One turning vector, and how many steps it has turned:
The counts run from 0 to 44.
[ 0.94  0.19 -0.34  1.93 -0.49 -0.18  3.74 -0.56 -2.49 -4.45  1.07 -1.83
 -0.70 -0.25 -0.81 -1.09 -0.31  0.06  0.69  0.79 -0.83  1.28  2.02 -1.28
 -1.37  0.63 -0.77 -1.99 -1.51  0.89  1.24  2.79] => 35
[ 0.76 -2.44  0.51  3.17 -2.21  1.07  0.38  0.27 -0.83 -1.33  0.27 -2.18
  0.95  2.79 -0.57  0.03  1.27 -0.12 -1.29 -0.52 -1.44  2.71  2.09  1.00
  1.26  1.71  0.70 -1.93 -2.37 -0.02  0.45  1.78] => 27
[ 1.81 -2.80 -0.26  2.88 -1.41 -1.05  3.29 -0.99 -2.48 -3.53  0.40 -1.59
  2.29  1.80  0.16  1.22  1.63  0.09  0.02  0.09 -1.83  1.38  2.02 -0.02
 -0.23  1.07  1.41 -1.73 -1.30 -0.75  1.54  1.77] => 37
[-0.22 -1.35  1.24  1.50 -0.36 -0.50  1.87 -0.03  1.28 -1.11 -0.56 -1.39
  0.11  0.87 -1.38 -2.45 -0.51  0.13 -2.98  1.09 -3.14 -0.27 -1.93 -0.80
  0.56  0.66  1.33  2.50 -1.77  3.40  0.72  0.48] => 13
[-0.24 -0.68  0.44  3.34 -0.85  0.24  2.31 -0.52  0.71  1.11 -1.15 -2.77
 -0.01  1.27 -0.72 -1.00 -0.54 -0.72 -1.75  0.39 -1.82  0.36 -1.47  1.05
  1.15  3.30  0.88 -1.66 -1.62  1.80  0.80  1.72] => 16
[ 1.12 -1.64  0.50  1.66  0.19 -0.02  3.13  0.24 -2.39 -4.48  1.57 -0.93
  0.96  0.18 -0.22 -1.57  0.08  0.51 -0.59  1.89 -1.73  0.04  1.81 -1.47
 -1.34 -0.08  0.21  0.99 -1.30  0.73  1.07  1.25] => 39
[-0.01 -0.92  2.33  2.81 -0.67 -1.22  1.98 -1.40  0.00  0.34 -0.75 -2.55
  1.37  0.42 -1.23 -1.08 -0.62 -1.40 -1.31  1.24 -1.52 -1.06 -1.16  0.29
  0.14  3.13  1.02 -0.56 -1.24  1.98  2.00  1.77] => 11
[-0.91  0.57  0.04  3.86 -0.40  2.35  2.16  0.15  0.35 -1.43 -1.10 -2.22
 -1.01  0.90 -1.90 -0.94 -1.01 -1.16 -1.16  0.77 -1.32  1.25 -1.67 -0.60
 -0.34  2.42 -1.17 -2.08 -2.27  2.27  0.30  2.17] => 20
[-0.17  0.96  1.65  2.20  0.08 -0.44  2.18 -0.64 -0.23 -1.66 -0.38 -1.11
 -0.04 -0.69 -1.39 -2.97 -0.59 -0.26 -2.41  2.22 -1.57 -1.03 -1.87 -1.57
 -1.14  1.51  0.87  0.73 -2.44  3.10  0.57  0.02] => 9
[ 0.61 -0.89 -0.80  3.19 -1.65  0.45  2.14  0.20 -1.39 -1.93  0.36 -2.89
  0.79  2.13 -0.82 -0.09  0.72  0.18  0.10  0.72 -0.68  2.12  1.63 -0.90
  0.60  1.93 -0.20 -3.68 -1.53  0.05  0.92  2.19] => 31
[ 1.57 -0.82  1.30  1.68 -0.56 -1.88  3.70 -1.93 -1.02 -0.77  0.21 -1.68
  2.05 -0.34 -0.49 -0.31  0.61 -0.45 -1.21  0.32 -1.31 -1.95  0.59 -0.44
  0.01  2.72  1.26 -0.04 -0.40  0.38  2.08  1.98] => 1
[ 0.70  0.78  0.78  2.63 -0.38 -2.19  4.11 -2.48 -1.82 -1.27 -0.33 -0.98
  0.71 -0.34 -0.63 -0.39 -0.99 -1.37 -0.19  0.72 -1.13 -1.69 -0.01 -2.20
 -1.01  2.51  0.85 -1.35 -1.68  1.78  3.11  2.45] => 0
[-0.10  0.75  1.47  2.83 -0.04 -1.46  3.46 -1.75 -1.12 -0.14 -0.85 -1.18
 -0.53 -0.44 -1.43 -0.49 -0.68 -1.14 -0.87  1.09 -0.84 -1.82 -1.25 -1.23
 -1.34  3.54  0.54 -1.65 -1.72  2.07  2.41  1.78] => 5
[-0.26  0.71  1.41  1.71  1.04 -1.71  3.00 -1.42 -1.32 -1.93  0.44 -0.50
 -0.06 -1.73 -1.92 -1.15 -0.47 -0.60 -1.09  2.49 -1.27 -1.77 -0.93 -2.28
 -1.36  0.51  0.81  0.19 -2.17  3.06  1.09  1.47] => 4
[ 1.27 -1.22  1.70  1.84 -1.00 -2.52  2.15 -0.85 -1.28 -0.94  0.14 -1.72
  1.90  1.50 -0.02 -1.24  0.53 -0.36 -1.26  1.31 -2.54 -1.07  0.09 -1.20
  0.04  1.90  1.55  0.97 -0.52  1.26  2.62  0.71] => 2
[-1.00  0.13 -0.63  4.54 -0.96  2.25  1.98  0.36  0.22 -2.64 -0.93 -2.28
 -1.57  1.27 -0.88 -0.74  0.08 -0.29 -1.25  0.06 -0.89  2.51  0.98 -0.32
 -0.65  1.51 -1.24 -2.34 -1.91  1.56 -0.75  2.14] => 25
[-0.26 -1.99  2.31  2.95 -2.24 -1.22  0.87 -0.20  0.62  0.85 -0.47 -2.18
  2.32  1.40 -0.95 -1.55  0.04 -0.60 -2.80  0.88 -2.61 -0.25 -1.22  0.12
  1.14  1.30  2.19  1.35 -1.36  2.46  0.91 -0.09] => 12
[ 0.94 -0.28  0.74  2.38 -0.42 -1.93  3.52 -1.74 -2.81 -1.53 -0.53 -1.34
  1.13 -0.59 -0.02  0.28 -0.14 -0.50  0.12  1.12 -0.68 -0.81  0.38 -1.38
 -0.71  2.23 -0.30 -2.59 -1.76  0.25  1.61  2.53] => 41
[-0.46 -0.03 -0.74  2.27 -0.31  1.19  1.65  0.90 -1.24 -3.43  1.89 -2.09
 -0.30  0.76 -1.14 -1.49  0.93 -0.33 -1.58  0.84 -2.43  3.53  0.96 -1.65
  0.24 -0.02 -0.87  1.11 -1.93  2.35 -0.01  1.54] => 29
[-0.03 -0.51 -0.63  3.54 -1.28  0.91  1.92  0.36  0.02 -1.64 -0.62 -2.30
 -0.31  1.98 -0.65  0.13 -0.23 -0.25 -0.53  1.29 -1.51  2.40  1.53  0.48
  0.54  2.11  0.58 -2.87 -1.34  0.98 -0.01  1.97] => 26
[ 2.41 -1.72  1.25  1.27 -0.82 -2.41  3.86 -1.13 -2.80 -2.18  1.28 -1.25
  1.37  0.88 -0.24 -0.94  0.45  0.37 -0.98  0.50 -2.25  0.35  0.95 -0.95
 -0.39  0.38  0.95  2.12 -0.60  0.72  2.29  1.11] => 43
[ 2.07 -1.16  1.43  2.78 -1.28 -3.27  3.59 -1.36 -1.97 -1.49  0.27 -1.81
  2.52  0.82  0.10  0.06  0.96  0.15 -0.27  0.59 -2.03 -0.83  0.06 -0.50
 -1.28  2.35  0.85 -0.47 -0.78 -0.12  2.32  2.11] => 42
[-0.18  1.57  1.04  3.11 -0.17 -0.53  2.58 -1.90  0.18 -0.54 -1.19 -1.69
 -0.58 -0.15 -1.07 -1.14 -0.06 -1.68 -1.55  1.88 -0.82 -1.54 -1.10 -0.35
 -0.94  1.97  0.27 -1.11 -1.82  2.66  0.80  2.25] => 10
[ 1.15 -0.90 -0.78  3.65 -0.97 -1.65  4.08 -1.39 -1.87 -2.69 -0.04 -1.90
  0.79 -0.11 -0.56  0.45  0.43  0.18 -0.09  0.98 -0.76  1.37  2.05 -0.96
 -0.34  1.96  0.50 -4.11 -1.17  0.61  1.34  2.34] => 36
[ 0.42 -1.04  0.90  1.19  0.48 -0.71  3.82 -0.91 -2.40 -2.78  1.57 -0.29
  1.08 -0.63  0.21 -2.32  0.54  0.44 -0.86  0.94 -2.06 -1.36  0.23 -1.98
 -1.40  0.50  0.56  2.10 -1.41  2.63  2.37  0.86] => 44
[-0.70 -1.60  0.90  2.23 -1.68  0.70  0.77  1.10  0.60 -1.00 -0.13 -2.33
  0.58  1.81 -1.75 -1.49 -0.77 -0.37 -3.79  0.55 -3.09  1.39 -0.86  0.53
  0.43  0.71 -0.23  0.65 -1.64  2.48 -0.38  1.04] => 18
[ 0.96 -2.67  0.10  2.71 -1.44 -0.80  2.52  0.41 -1.89 -2.64  1.41 -2.03
  1.28  2.51 -0.43 -0.81  0.81  1.54 -1.25  1.03 -2.55  1.56  2.76  0.02
  0.19 -0.39  0.84 -0.21 -1.42  0.72  1.68  2.20] => 33
[ 0.84 -0.10  0.52  4.12 -0.75  0.71  1.80  0.76  0.89  0.52 -1.67 -2.87
 -0.60  2.37 -1.19 -0.32 -0.52 -0.93 -1.04  0.14 -1.53  1.02 -0.80  0.47
  1.09  1.95  0.72 -2.25 -1.73  1.61  0.46  1.96] => 21
[ 0.18 -0.07  0.48  3.07  0.46 -1.40  3.82 -1.25 -2.25 -4.48  0.27 -0.51
 -0.14 -1.72 -0.96 -1.04  0.35 -0.31  0.68  0.55 -0.58 -0.39  1.24 -2.37
 -1.94  0.93  0.12 -1.05 -0.96  0.18  1.38  1.31] => 40
[ 1.47 -0.25  2.45  2.15 -0.10 -2.17  1.91 -1.69 -0.75 -0.08 -0.79 -2.17
  1.88  0.18 -1.24  0.32  0.88 -0.03 -1.17  0.79 -1.98 -1.91 -0.89 -0.39
  0.13  2.72  1.08 -1.12 -1.91  1.43  2.05  1.25] => 6
[-1.50 -0.25  0.81  3.24 -0.32  1.56  1.48  0.45  0.79 -2.10 -0.73 -1.67
 -0.72  0.47 -1.78 -2.47 -0.16 -0.81 -3.16  1.13 -2.04  1.00 -0.77 -1.39
 -0.20  0.36  0.42  0.83 -2.64  3.19 -1.13  1.47] => 19
[-1.31  0.09  1.24  2.59  0.30  0.99  2.05 -0.22  0.33 -1.45 -0.61 -1.81
 -0.54  0.10 -2.11 -3.04 -0.79 -0.96 -2.78  1.03 -1.48  0.64 -0.87 -0.50
 -0.47  1.19  0.13  1.06 -2.52  3.55 -0.64  1.36] => 14
[ 0.00 -0.67  0.01  2.41 -0.59 -0.10  1.95  0.56 -2.44 -5.08  2.18 -0.75
  0.33  0.70 -1.16 -0.96  0.83  0.29 -1.05  0.86 -2.21  1.59  2.22 -0.82
 -1.31 -0.76  0.03  0.41 -1.78  1.03  0.52  1.14] => 34
[-0.31  1.21  0.39  3.55 -0.44  1.03  2.26 -0.22  1.00 -0.15 -2.02 -2.28
 -1.20 -0.64 -2.30 -2.40 -2.33 -0.98 -1.66  1.22 -0.42  0.12 -0.71 -1.16
 -0.04  2.83  0.10 -1.59 -2.86  2.64 -0.05  2.17] => 15
[-0.08 -0.23 -0.68  3.83 -0.26  1.90  2.38 -0.47 -1.24 -3.49 -0.24 -2.08
 -0.95  0.30 -1.08 -0.94 -0.17 -0.14 -0.52  0.05 -0.75  1.97  1.53 -0.92
 -0.49  0.94 -0.64 -2.24 -0.84  1.62 -0.20  2.07] => 30
[-1.27 -1.76  0.44  2.79 -1.80  0.89  0.24  0.88  0.03 -2.63  0.29 -2.16
  0.52  2.52 -1.04 -1.06 -0.66  0.50 -2.75  0.40 -3.07  2.42  0.79  0.68
  0.73  0.46  0.38  1.26 -2.08  1.70 -0.81  0.77] => 23
[-0.69 -0.92  0.96  3.27 -1.77  0.57  0.95  0.10  0.23 -0.89 -0.32 -3.10
  0.27  3.49 -0.37 -0.49 -0.58 -0.34 -2.27  0.66 -2.50  1.73  0.27  0.79
  2.03  1.17  0.73 -0.44 -1.59  0.58  0.03  2.24] => 22
[ 0.37 -0.37  1.40  1.30 -0.15 -0.89  2.90 -0.08 -0.67 -2.09  0.09 -1.25
  0.41  0.23 -1.14 -2.30 -0.90  0.02 -2.87  1.18 -2.83 -1.07 -1.95 -1.39
 -0.98  0.66  2.29  3.30 -1.14  3.12  1.65  0.86] => 8
[-0.34 -1.22  1.54  3.07 -2.04 -0.19  0.61  0.59  0.36 -0.13 -1.84 -2.59
  1.17  1.76 -1.51 -0.59 -0.01 -0.01 -2.96  0.52 -2.58  0.64 -1.66  0.90
  1.91  2.41  1.66  0.77 -1.50  2.35  0.65  1.39] => 17
[ 0.91 -1.04  1.73  0.60 -0.70 -2.75  3.30 -1.41 -1.03 -2.01  1.09 -0.75
  1.48 -0.47 -0.73 -1.99  0.41  0.58 -2.07  1.40 -2.75 -0.23 -0.43 -2.16
 -0.77  0.01  1.24  2.82 -1.95  3.29  1.83  1.06] => 3
[ 0.91 -1.58  1.23  0.97 -0.63 -1.22  3.48 -0.49 -1.89 -2.56  1.71 -1.15
  2.40  1.86 -0.37  0.45  0.84  0.11 -0.69  1.00 -2.83  1.50  2.16 -1.31
 -1.10 -0.25  1.56  1.06 -0.84 -0.21  2.05  1.22] => 38
[-0.93 -0.93 -0.35  3.54 -0.36  1.78  1.68  0.55 -0.27 -3.24  0.27 -1.15
 -0.97  0.98 -1.73 -2.13 -0.40  0.29 -3.02  1.66 -1.77  2.75  1.15 -1.20
 -0.74  0.24 -0.29  0.01 -2.04  2.27 -0.66  1.17] => 24
[ 0.02 -0.34  2.55  1.53 -1.56 -1.95  3.34 -1.56 -0.20 -0.48 -0.01 -2.28
  2.47  1.04 -1.24 -1.87  0.65  0.14 -2.18  0.39 -3.00 -1.33 -1.38 -1.04
 -0.02  2.23  2.19  1.44 -1.11  1.46  1.59  1.48] => 7
